Each row is where one point has got to under a steady rotation. How many steps took it there?
The counts run from 0 to 1105.
81 107 89 66 128 73 119 89 89 92 106 125 71 138 96 112 77 80 60 74 101 74 68 92 100 129 98 78 72 110 132 84 86 115 95 100 80 87 83 104 68 83 101 157 60 82 131 97 88 105 107 89 95 108 87 119 102 118 84 82 131 92 80 102 62 29 114 105 77 101 99 86 108 84 110 86 86 -> 722
106 104 80 75 141 37 118 110 132 128 73 129 61 113 128 102 73 76 73 118 81 86 100 74 82 118 100 73 87 113 124 73 95 119 109 109 88 84 112 96 94 121 107 151 64 86 106 86 83 117 107 64 135 113 98 87 82 123 76 75 94 86 93 91 56 98 89 85 82 85 111 90 85 101 79 119 72 -> 633
94 96 90 56 125 64 111 100 128 149 86 130 61 138 122 108 84 94 53 106 107 90 63 103 91 119 80 78 86 128 104 80 100 125 100 112 101 94 104 124 120 120 100 139 75 100 114 83 86 136 109 70 114 97 98 79 89 131 61 85 107 97 77 93 42 73 92 104 88 89 97 75 114 120 77 107 85 -> 146
79 103 91 59 118 82 118 91 116 109 122 117 68 127 103 119 80 105 79 73 111 95 69 104 75 104 105 88 76 118 123 79 111 125 101 97 68 105 97 113 73 104 102 134 49 92 123 99 82 101 103 97 85 107 96 116 111 128 73 81 125 74 65 110 48 25 106 121 72 105 95 71 94 90 91 94 103 -> 645
107 110 102 45 120 73 109 100 113 118 102 118 51 129 122 111 78 95 39 98 110 96 63 101 98 113 98 77 92 117 115 80 93 113 94 120 91 87 103 119 111 107 112 148 60 99 119 75 85 122 119 73 118 86 102 85 84 119 71 75 103 96 85 84 40 77 91 118 72 90 102 89 106 110 88 118 78 -> 182
85 83 74 85 143 43 142 106 123 113 76 136 61 125 93 95 80 67 94 99 78 82 78 80 73 144 101 96 76 99 114 78 110 121 112 101 88 84 104 94 77 114 105 147 60 80 93 99 83 120 97 85 105 123 106 117 92 111 80 96 106 81 99 93 61 71 106 91 85 83 115 70 70 99 85 89 84 -> 973
87 84 92 69 124 44 101 102 130 139 89 110 59 118 99 104 58 64 78 86 104 85 92 74 79 100 95 74 80 97 147 62 105 120 77 119 96 80 96 114 123 107 79 147 67 104 124 73 80 131 95 93 90 124 109 100 100 106 114 55 101 88 109 93 61 78 101 99 104 97 127 86 98 93 88 109 86 -> 509
72 95 90 86 127 55 125 117 146 138 100 126 79 113 114 85 85 108 108 96 86 85 86 75 75 100 101 90 98 120 133 75 119 124 112 104 93 106 120 88 90 147 95 136 52 92 94 95 99 98 79 65 91 133 110 76 126 117 90 73 116 67 75 111 67 68 99 86 76 81 104 90 82 104 78 105 104 -> 825
73 86 109 68 108 63 121 105 125 124 99 122 82 113 99 97 66 100 69 61 115 87 63 85 113 99 94 97 103 115 148 64 89 127 86 128 109 85 97 103 101 99 94 155 53 110 122 92 93 105 77 92 72 103 108 97 131 105 128 54 137 88 109 100 68 65 112 90 78 86 97 108 97 96 111 104 95 -> 209
100 89 92 64 120 64 126 117 126 132 90 133 55 123 115 91 89 107 59 102 105 98 57 101 85 115 95 89 95 119 109 78 119 122 118 108 94 101 119 111 105 135 108 145 50 105 104 78 92 128 100 80 117 107 115 85 90 121 64 82 107 88 85 93 41 75 97 114 79 81 111 76 88 128 69 106 94 -> 187
90 103 97 76 123 59 103 98 122 120 90 91 67 121 103 103 69 64 85 85 109 85 91 61 82 97 108 61 86 93 158 62 107 121 77 121 84 83 93 103 111 89 80 148 57 90 119 67 71 107 101 72 86 122 100 101 94 98 113 54 102 83 107 88 62 73 92 90 97 108 122 98 100 86 107 106 76 -> 175
98 96 102 89 128 56 139 122 131 106 79 118 83 103 115 96 77 99 78 95 87 94 61 74 109 112 101 89 111 106 137 64 100 125 109 120 98 88 116 83 91 111 110 157 44 85 93 79 76 90 82 62 93 92 118 83 96 105 105 70 119 73 110 89 51 91 104 83 64 79 104 115 78 120 106 112 84 -> 2
75 90 93 77 117 68 125 98 112 106 91 102 59 135 84 99 77 62 86 66 116 94 70 83 74 115 100 88 80 92 138 64 115 119 80 125 77 91 90 112 101 82 88 135 54 84 104 83 72 110 98 82 72 126 113 122 90 96 110 72 110 80 108 77 60 55 103 99 88 104 131 71 89 97 105 82 81 -> 61
85 88 96 70 121 55 123 101 107 104 90 140 69 127 94 89 67 74 60 69 106 78 66 94 94 134 102 104 80 107 143 76 85 117 91 119 105 73 89 101 81 96 105 168 54 105 121 98 94 105 85 103 97 112 107 116 117 97 117 66 128 96 117 95 74 65 114 93 84 86 106 93 86 87 101 89 92 -> 94
102 106 101 57 123 67 115 98 114 113 88 115 73 124 116 127 65 81 43 96 103 87 67 91 124 113 96 77 94 115 126 74 76 119 87 124 98 82 93 105 105 85 109 162 66 92 128 76 78 108 105 80 107 72 98 93 83 120 89 69 115 96 99 86 51 77 104 98 69 98 90 108 108 106 113 117 74 -> 218
59 87 93 74 122 79 137 101 117 128 80 115 68 150 94 84 91 77 76 74 114 89 55 80 91 123 71 94 85 122 116 68 99 118 85 138 96 99 98 115 104 94 88 137 65 87 83 94 84 122 94 46 91 124 98 94 101 102 95 82 113 96 104 70 63 70 97 75 89 86 108 83 105 124 110 75 81 -> 1065
67 97 96 71 114 82 105 94 142 149 100 93 70 130 99 105 84 91 99 84 122 98 72 76 76 84 88 71 85 118 139 57 125 121 76 117 89 116 102 122 123 117 73 121 65 92 111 82 81 120 100 63 64 126 105 84 106 118 90 64 107 76 76 93 54 58 90 100 97 102 111 79 113 112 93 99 90 -> 362
52 103 67 74 142 67 131 92 125 124 91 121 71 143 101 110 78 66 102 83 93 81 88 80 72 122 82 100 69 125 112 82 94 112 93 114 82 97 85 114 72 93 96 129 73 70 96 115 87 115 93 66 98 127 79 111 110 123 77 94 109 80 80 89 78 51 103 76 84 97 96 70 91 91 97 87 86 -> 276
83 85 81 63 134 51 116 96 114 129 86 125 49 137 99 94 70 53 75 80 107 83 88 70 76 126 91 90 72 108 130 70 90 107 79 124 97 78 86 112 102 96 95 143 65 94 102 82 89 129 106 77 110 125 94 105 96 96 99 70 95 101 112 79 71 89 94 84 99 98 122 83 90 90 90 97 82 -> 803
85 90 88 85 130 47 116 121 156 149 78 121 87 93 117 110 69 101 97 106 80 88 91 70 95 95 99 75 107 115 133 71 114 137 111 103 99 100 119 92 110 142 85 145 66 94 109 87 89 116 78 76 93 111 112 67 115 125 98 69 115 66 95 117 56 85 109 85 83 82 104 104 92 115 87 121 95 -> 41
70 87 97 78 127 57 113 108 136 151 81 121 73 131 109 81 77 82 85 84 106 83 83 59 91 103 73 83 88 127 145 70 95 116 82 129 112 93 104 103 119 111 83 145 77 92 101 83 95 111 87 50 92 136 102 75 119 102 108 58 112 97 105 86 78 88 92 75 99 83 109 102 105 104 97 99 83 -> 954
65 103 86 60 127 61 118 96 141 144 112 136 78 119 129 113 61 106 83 75 98 78 91 89 90 99 94 106 87 137 129 79 78 117 102 113 96 95 100 107 72 118 103 142 61 99 119 110 100 97 85 82 103 107 84 90 139 127 86 65 126 83 76 106 79 62 101 86 62 94 76 104 93 80 89 114 99 -> 164
78 108 89 79 124 74 121 95 100 90 100 108 63 139 91 104 82 71 85 78 108 83 76 80 76 117 104 76 67 100 142 69 108 114 90 107 74 91 85 102 73 74 97 139 57 76 113 90 70 101 104 76 83 124 96 124 94 109 93 80 121 81 86 99 62 26 111 105 88 102 118 75 94 84 105 81 88 -> 1056
85 110 99 69 119 77 109 106 141 131 92 110 91 108 123 132 74 113 71 103 89 89 68 88 123 87 92 67 110 125 129 77 93 133 106 108 96 105 109 97 103 117 91 146 68 89 124 88 88 100 89 71 86 83 100 70 105 137 77 74 129 70 74 109 47 60 116 96 63 91 79 112 117 114 105 121 93 -> 1076
50 90 92 72 128 70 134 101 122 126 89 122 84 142 98 97 72 83 86 61 108 83 67 79 102 118 71 108 89 130 128 72 82 115 81 139 105 88 91 107 88 92 91 139 64 84 93 108 90 107 80 59 83 119 95 94 121 111 109 78 124 92 108 78 79 74 107 62 77 86 94 101 101 102 119 82 84 -> 616
107 94 98 71 133 50 129 118 120 113 76 145 76 111 117 100 77 97 47 106 81 80 62 96 119 131 94 90 97 119 123 82 83 127 118 106 107 74 107 90 86 122 115 170 55 98 114 92 97 105 91 83 116 88 108 88 103 116 90 78 125 88 105 104 51 80 111 95 69 82 96 109 87 107 92 106 87 -> 672
76 111 92 73 139 58 121 103 103 99 89 133 83 126 114 100 71 77 68 87 87 67 76 76 111 131 95 89 84 120 140 82 71 115 106 111 97 78 88 81 58 94 111 164 66 79 118 107 93 91 89 75 113 113 88 102 117 109 100 75 128 90 96 100 78 59 110 82 71 91 93 113 94 75 106 96 85 -> 89
70 90 106 70 112 70 102 103 141 148 107 109 73 121 108 84 70 106 87 71 122 85 78 71 88 83 89 86 90 120 157 70 108 121 84 122 104 101 106 113 114 122 80 136 55 115 119 82 93 109 84 76 78 127 117 77 133 107 118 45 122 81 92 98 69 71 94 95 90 94 107 99 101 95 92 105 101 -> 247
77 85 97 83 115 70 135 119 138 121 94 129 87 111 103 100 81 123 91 90 94 89 50 103 103 105 94 102 104 122 115 81 126 139 122 103 97 109 122 95 94 137 97 147 51 95 102 100 96 98 78 81 80 109 118 83 118 122 83 87 138 68 86 113 53 53 115 98 67 78 95 93 88 123 93 99 104 -> 489
91 96 100 64 114 61 86 99 120 136 108 113 61 121 106 101 71 81 66 83 117 87 83 82 79 97 102 66 79 104 161 66 112 117 83 105 96 93 96 115 122 113 80 147 66 113 141 71 84 124 103 92 88 124 107 97 111 111 111 59 108 90 93 104 54 57 101 120 101 100 123 83 112 91 83 105 99 -> 137
85 106 72 71 134 63 114 99 135 134 75 109 65 131 112 131 81 74 87 117 89 93 84 83 84 106 92 58 81 116 106 75 107 123 97 104 84 99 100 115 113 106 87 134 76 70 103 85 74 135 108 67 100 105 93 92 74 135 54 97 96 74 74 96 45 70 96 98 91 98 107 77 112 116 89 106 78 -> 853
